Each path below is one point turned by a fixed rotation once a step. After each direction that follows a path, write how fast that rotation turns it, in degrees each step (0 if it stays still).
Each turn is a multiple of 5 degrees from 10 to 175, or 0.
Each row of a path follows its step; steps can be skipped.
path 1
step 0: [  4  10   6  -7  21   8  -5   0  -3   6 -13  -1   6   5   9  -6   7   2
  10  -2  16  -2  14  23  -3   5  -2  -3   5   3  -6  11 -23  -3  19 -13
  -4]
step 1: [-12   3   2  -6  21  -3 -19  21   4  -4  15  -8 -10  12  -8   7   6 -18
   0  -4   7  -2   2   9  -6  -9  -1 -14   4 -11  -5  13   5   2 -13 -12
  -1]
step 2: [  7  -2   0 -10   6  15   4  -1 -11  -1   3 -15   1  16   0   4 -20 -10
  -1 -10  24  15   0   7  14  11 -13  -2   7  -3  10  -1  11   5   8 -15
  -3]
step 3: [-10   3  -1   2   2  -6  -1  -9  -7  -9 -18   0  -4  26  -1   6  11 -15
  12  -3  11  -8  -5   5  13   1   8   4  11  14   1  21 -12  14  -2 -10
   4]
step 4: [  0   4 -15   0   0   1  -3   6   5 -12  20 -14  -5  15 -18   3  -1 -13
  11   0  -1  22  -6 -16  -5   9  -3   3   5 -13   3   8 -23   5  -2  -1
  -1]
step 5: [ 16  23  -3  -1  -3  16  12 -18  -6  -3  -2  -9   8   5   9  -1  -7  -5
  15   0  16   0  16  -2  -2  -3   1 -17  -4  -4  -3   9 -14   6   0 -12
 -12]
step 6: [  6   0   6  19  11   8  -8   9   1  -4   7   1   8  10   1  -5  31 -10
   4  16   4  -1  -4   6  -4  -4  -7  -9  15  -5 -10  16  -6   7 -11 -12
  -8]
step 7: [  1  -3  -3  -6  11  10  -4   2  -2  -9  23 -19  -9   1   4 -15 -18  -7
  -7   1  -2   8   2  14  12   5 -21 -13   3   3   1   0 -11   9  -7  -4
 -17]
step 8: [ -3   7  -1   7  10   6  -3   1  -6 -13 -28 -17   2   1   7   4  -6  -6
  -5   8  27  -2  -3  17  19 -12   0  -3   4   0  -7   8 -14   1   6  -3
   0]
[-3 -5  3  1 -2 -3  8  1  2  3  5 -3 -1  6  5  0  2 -2 -6  4  1 -2 -6  0
  9 -1 -3  3  3  8  1 -5  4  7  0 -3 -4] | 80
[-2 -2 -1 -7 -5 -2 -4 -4  0 -5 -7  2 -6 -4  2  6 -4 -5  3  5  0  4 -2 -2
  2 -1 -7  3  5 -1  3  0  1  4 -2 -2  9] | 60
[ 3 -4  1  6  2  1 -5  5 -4 -2 -1 -3 -2 -2 -6 -6 -3 -3  2 -2 -3  2  4  7
  8 -3  2 -6  2  4  1 -1 10  1  2 -1  4] | 65
path 2
step 0: [ -8  -8  -1   4  21 -12  19  15 -12   9   5  -5   0  13   6 -15   4  19
   5  -9  11   0   0   2 -23  -2   6  13  -7  11   4   7 -10 -17 -12  -7
  29]
step 1: [  1 -12 -22   6 -13   0   1   0  20   4   9   6  -5 -27  -2 -11  -7  11
  -4   6  -7  15 -14  -9 -14 -12  -5  22  -5  18  -3 -18  -3 -12   7  18
   1]
step 2: [ 11  -1  -7   3   3 -15  13   2  -6   8  -1   5 -18   8   6  15   9   4
 -15  -1 -18   6   5  27 -24  -1  -6   9 -17 -10  19 -20   1  20  15  -5
   3]
step 3: [-13 -23 -11   8  25 -11  -6   4  10   9   4 -13   8   3   2  15  12  -1
  12   8  10  22 -15   1  -6   5  21  -7  -3  -6  15 -19 -16  -7 -16  10
   4]
step 4: [ -3  -8 -10   8  -2  13   7  21  12  -9   3 -10  -6 -25  -5   4   3   1
   0  20  -4  14  -3   0 -14 -18 -19 -25 -13  10  16  13  -7   2  15  -9
   7]
step 5: [ -4  -4   7 -11  19  -4  -4  13 -11   6  18   0  -3  -6  25   3  18  -1
 -16  -9   0  -3  12  -1 -10 -14  -7   5  -6   0   0 -11  -4   2  -2   2
  45]
step 6: [  4   2 -24   2  -2 -12  -1  14   8  26  10  -5  -4   1   4  -1 -20  17
  -6   3  22  10  -9 -25 -25   3   2  16  -3  10  10   2 -12 -13  -5   1
   2]
step 7: [  3 -20 -10  -8   5   6  12 -10   0   5 -15   5 -26 -20  -5 -12  10  14
  -2   4 -12   6 -16  19 -12  10 -12  19 -15  11  16  -2  -1   8  12   6
  14]
step 8: [-14 -12   1   6   3 -20   0  -3  11  -2  22  -3   6  11  21  -1   0  14
   4   9  -7  16  15  14 -10  -3  13   0 -24  -1  18 -27  -1   4   0  14
   3]
[ 2  5 -1 -2 -2  3 -1  0 -4 -5 -1 -3 -3 -2  8  0  5  2 -5 -4 -9  9  1  1
  4  3 -2 -3 -1  6  0  1  6  1  6  4  0] | 125
[-2  6 -2  1 -3 -3  6  6 -5 -5  0  2 -7  6 -2 -1 -2  1 -6  8 -3 -5  3  0
 -4  0  0 -3  2  2  8  4 -2 -4 -1 -3 -5] | 160
[-3 -3  0  2  3 -1  1  4 -3 -9 -6  2 -3  5  1  3 -2  4 -1 -4  5 -1  4 -4
  2 -1  7  0 -6 -2 -3 -4  5  0 -5  9  6] | 140
[-1 -6 -7 -3  0  0  4  5 -5  8 -4  2  4  9  0  3 -1 -5  2 -3  5  5  0  2
  0  6  0 -3  8  6 -1  2  1 -1  2  1  0] | 115
[ -4   0   0  -7   2  -6   6  -5  -1  -1   1  -3   3  -3   0  -2  -4  -1
   5   7  -3   3   0   3   2   3   1 -11  -7   3  -4   4  -1   4  -7   0
   2] | 80
path 3
step 0: [  2  -5   6  -1   4  22  20  13  12 -10  10 -18  -1 -29  11  -5 -11   4
   6  -2  10   5  15   3  -9  12  -7 -13  21   2 -15  -9  -6  21  12   9
  -9]
step 1: [ 16  -2  -8  10   7   7  -2   1 -18  18   6   2   3  -5  -1   8 -13   6
 -21 -21   1   1  21 -20 -16   0   9 -10  16  -3 -16 -10   6  13   6  21
  19]
step 2: [ -1 -24 -14   5   2  -4  -5 -14  -9   5  -6   9 -14 -28   1 -12   5  17
  -4  -7   9 -28  19   1 -12  -7 -14 -12  -5   1   6 -18   3  11 -17  -6
   5]
step 3: [ -6  -3  17   8  21   2   9  -8  -6   9 -11  -3 -18 -18  22   4 -16  17
  15   4  15  -1   4   3   2  -2 -20  -2 -11 -16   0   7 -13  12   7  26
   5]
step 4: [  8   6 -15   7  -6  10  22  12  10   5 -29   5   5  -5  11  -7 -12  18
  14 -10  18   5   3  -7  -9 -10  13 -20   9   5  -7 -15   3  -7   6  27
   5]
step 5: [  7 -11   1  -1 -17   2  -4  -3   5 -12  -3  23  -7  -9   9  -6   2   7
   1 -23   5   6  -2 -31  -8  -4 -17  -4  10  12 -10 -12  -8  31 -12  10
  -1]
step 6: [  9  -7  -1   7  -2  -3  -1  -4  -2  10   0  -4  -1 -12  18  -5   1  16
  -3 -20  -5  12  27  14   3 -15 -17   3   3   3  27  -8  -4  29  23   7
   0]
step 7: [ -7   3 -12  31  -8  11  19   5  -5   4  -5  10   9 -17  11  -2 -24   4
   0 -10  -2 -22  24   3  -3   4  -4  -3   5   3   5  13 -19   0  -5  18
  -9]
step 8: [ -9  -6  -7  31  -9  14  -5  -6  -1   5  -2  16  -4  -8  -8   0   5  27
   6 -19  17   5 -11 -18 -14 -14 -12  -2   5 -13  -6   0 -14 -10  12   3
  13]
[-3  0  4  6  3  4  1  1 -4  9  1  3  2 -9 -2 -2  4 -3 -6  4 -3 -3  3 -2
 -1  3 -2  7 -1  3  3 -3 -3 -6  0 -2  6] | 65
[-2  0 -6 -2 -1 -2  5  2 -4  8  2 -3  3  4  3 -2 -2 -3  1 -3 -5  0  1  4
 -1  4  7 -1 -4  5  0  5  5  1  2 12  5] | 125
